One turn or mirror swaps these rows in pairs. Which row does each one swap with?
Rafo: [  3  12 -16  13 -53   4 -15  16 -21   2   9  -8 -42 -15  11 -10  23 -20
  10 -12]
zuv: [ -9  10   4  -8  20   3  -9   0 -32  14   7 -15 -59 -25   7  -4  26 -18
  17   7]
fileg: [ -5 -34 -34 -20  -7   3  22  29  -7   7   1   4  -1  10   9  38  19   4
  -2 -37]
Libe: [ 13  24  42  40  15  -2 -18   7 -25   1  35  13   1  16  -9 -18   5 -17
   3  -6]
gef: [-42  -1   3   6 -29  23  31  46 -21  -1  30  27 -11   8  18   0  21  -6
   9   0]
Rak: [ -2   2   0  10  12  -9 -15  33 -20  -4 -24 -34 -11  -8  12  45  17  18
   9   8]
zib: [  0  16  -7 -29  21  -4  56  23   5 -24  17  -1   0  29  -6  -5  13 -18
   3  -1]
biti: [-24   8   5 -14  59  -1 -30  15   4  10  20  40  -4 -19 -14  -3  28 -10
  11 -14]
dis: [-14   0  -9  20  10 -10 -30  10  -3   4  13  38  64 -18  11   1  20 -22
   3   3]
runo: [-18  10 -68 -24  14 -10   6  14 -13   6   1  22  -8  14  29  -5  46 -15
   7 -20]
misa: [ -1 -19  36 -14 -16 -11  -5   9 -11 -20  16  13  13  -8  -2  25  21 -35
  -3 -38]
fezip: [  4   6   3 -22  23 -22  33  -2  18   0  19   9  50  -6   0   0  32 -28
   6 -12]
selu: [ 33  28   0   5   9 -11 -25 -13 -24 -11  23  27 -17  26 -29 -12  38  14
  21 -16]
Bal: [  0   2  27  20  26 -21 -28  15  -7   3 -11  23 -22   7  -2  22  59 -11
   7  24]
gol: [-17  25  -3  -6  22   1  17  17 -23   6  15  14 -56 -32  11 -13  14 -18
  15  -1]
neve: [ 18  10  -5  20  12  11 -51  -4  -8  -4   9  40 -32 -14  18  -6  21 -18
   4 -14]
lem: [ -7  16 -56   2  17  14   2  15   2  10  44   7  -8   7   2 -14  22  19
 -10 -37]
Nov: [  5  43  18   5  -8   7 -17  18 -12   4  13  -3  39 -11 -11 -14   5  24
  40   3]
Daza: [  1   6  -8 -20   0  10 -45  19 -23  15   9  17  64   3   4   0  26 -14
  14 -12]
suna: [-27  18  -5  -2  22  58 -12  20 -25  -5  -5 -18  15  31  18   5  35 -11
  11   1]
Kufa: [ -2 -10 -35   4  21   5  -2  51 -14  -7  17  42 -30   3  33  13  35  -4
   6  21]
Bemob: [ -7  18 -27 -24  -8  -2   7  34   2   0 -35  -9  -9 -23  25  26  -1  -7
  11   7]
sog: [ -6  -7 -22  -1  14   5   2  58   1  -4 -16  22 -26  15  17  15  43 -35
  27  33]
tor: [ 17  17  -7  15  13 -10  -7  38 -12 -22  10 -28   0   9  -1  -5 -38 -28
   9   9]
tifi: [  5  -7 -27  -7  20  18  -4 -17  -5 -12  12  15 -19  16   1  -3  61  24
   8 -27]
kovab: [  8  11 -38 -28  17 -21   5  51 -32   1  14  20 -23  16 -15 -24  18  -8
  30 -26]
Fotef: [  5  22  45  15  15 -14 -21 -13 -22  -9  13  11   3  31 -20 -16  37 -10
  24 -25]
dufod: [  3   7  -5 -13 -20  18  -6 -22  22   5  11  19  27  -2  -8  -6   3  -6
 -13 -42]
zegi: [ -8  -2 -17  13  44  22  41  -7 -11  -1   1  -6 -39  26   8  10  17 -14
   6 -12]
vose: [-15  50   7 -10 -16  -8  -1 -12  -5 -11   6  -2  38   6  14 -30  16 -25
  34   4]
numip: [  3   8  -1  -9  40  21 -39  21  -9  -1   4  23  44  45   7   4  20  -5
   8  -5]
rozil: [-11   3 -12  20  53  14  48  18 -50  -6  21  14 -16   7   4   3  17  -4
  13   8]
bife: [  7   8 -16  20 -25 -11   2  17  28  -4   0  12 -14 -47   2  -9  13 -17
  11  -6]
sisav: [ 16  -9 -10  50  12  10 -15   6 -56 -16  12  17  27  16 -11  -6  32 -18
   8  -7]
diru: [ -8  11  -4   8  40 -10   7  16 -40  -6   9 -10  27  65  14   0  16 -10
   4 -16]
Rol: [ -6 -10 -30  -9   9  -1  17  25   4  13   8 -17  14  -7  11  32  12   2
 -23 -40]
dol: [  0   8 -15  17 -16  15  42   3 -49  -9  20   2  37  34   0  -1  20  -5
   6  -6]
diduk: [  2   7  -4 -17 -12  -7  19  56 -27   7 -26 -12  11 -11  -2  28   7   2
  42   2]
Kinu: [-21  13   1  19 -30 -19  32  17  18   9  11   8 -45  16  13  -2  13  -6
   8 -10]
Nitin: [  1  10 -13  25 -31  12  -3  10   3  11  23  36  43 -28  10   2  29 -19
   4   2]
vovur: [ -1  -1 -14  49  27  -8 -30  18  -6  -9  -2  27  20  53   6   8  26  -7
   6  -2]
rafi: [  0  15  -5 -33 -16   5  50  18   5  -2   0  -3 -14  14 -23 -14  25 -18
  17 -22]
solav: [ 11  24  43  14  -3  -3 -12  11 -13 -18   8  10  20   7  -3 -18 -13 -50
   7  11]
lume: [-15   2 -16   8  47  15  34  -6 -22   7   6 -36  10 -22   0  -3  20 -23
  17 -13]
vamu: [ 13  43 -20  21  16  -8 -17  51 -30  19   3  17  -3   4   3  -7  12   8
  47  25]
vaka: [-28  32  15  11   1 -15 -10  40 -21  18  -9 -13  20   8  14 -12  -4 -35
  27  27]

zegi swaps with Bemob
biti swaps with misa
Rak swaps with lume

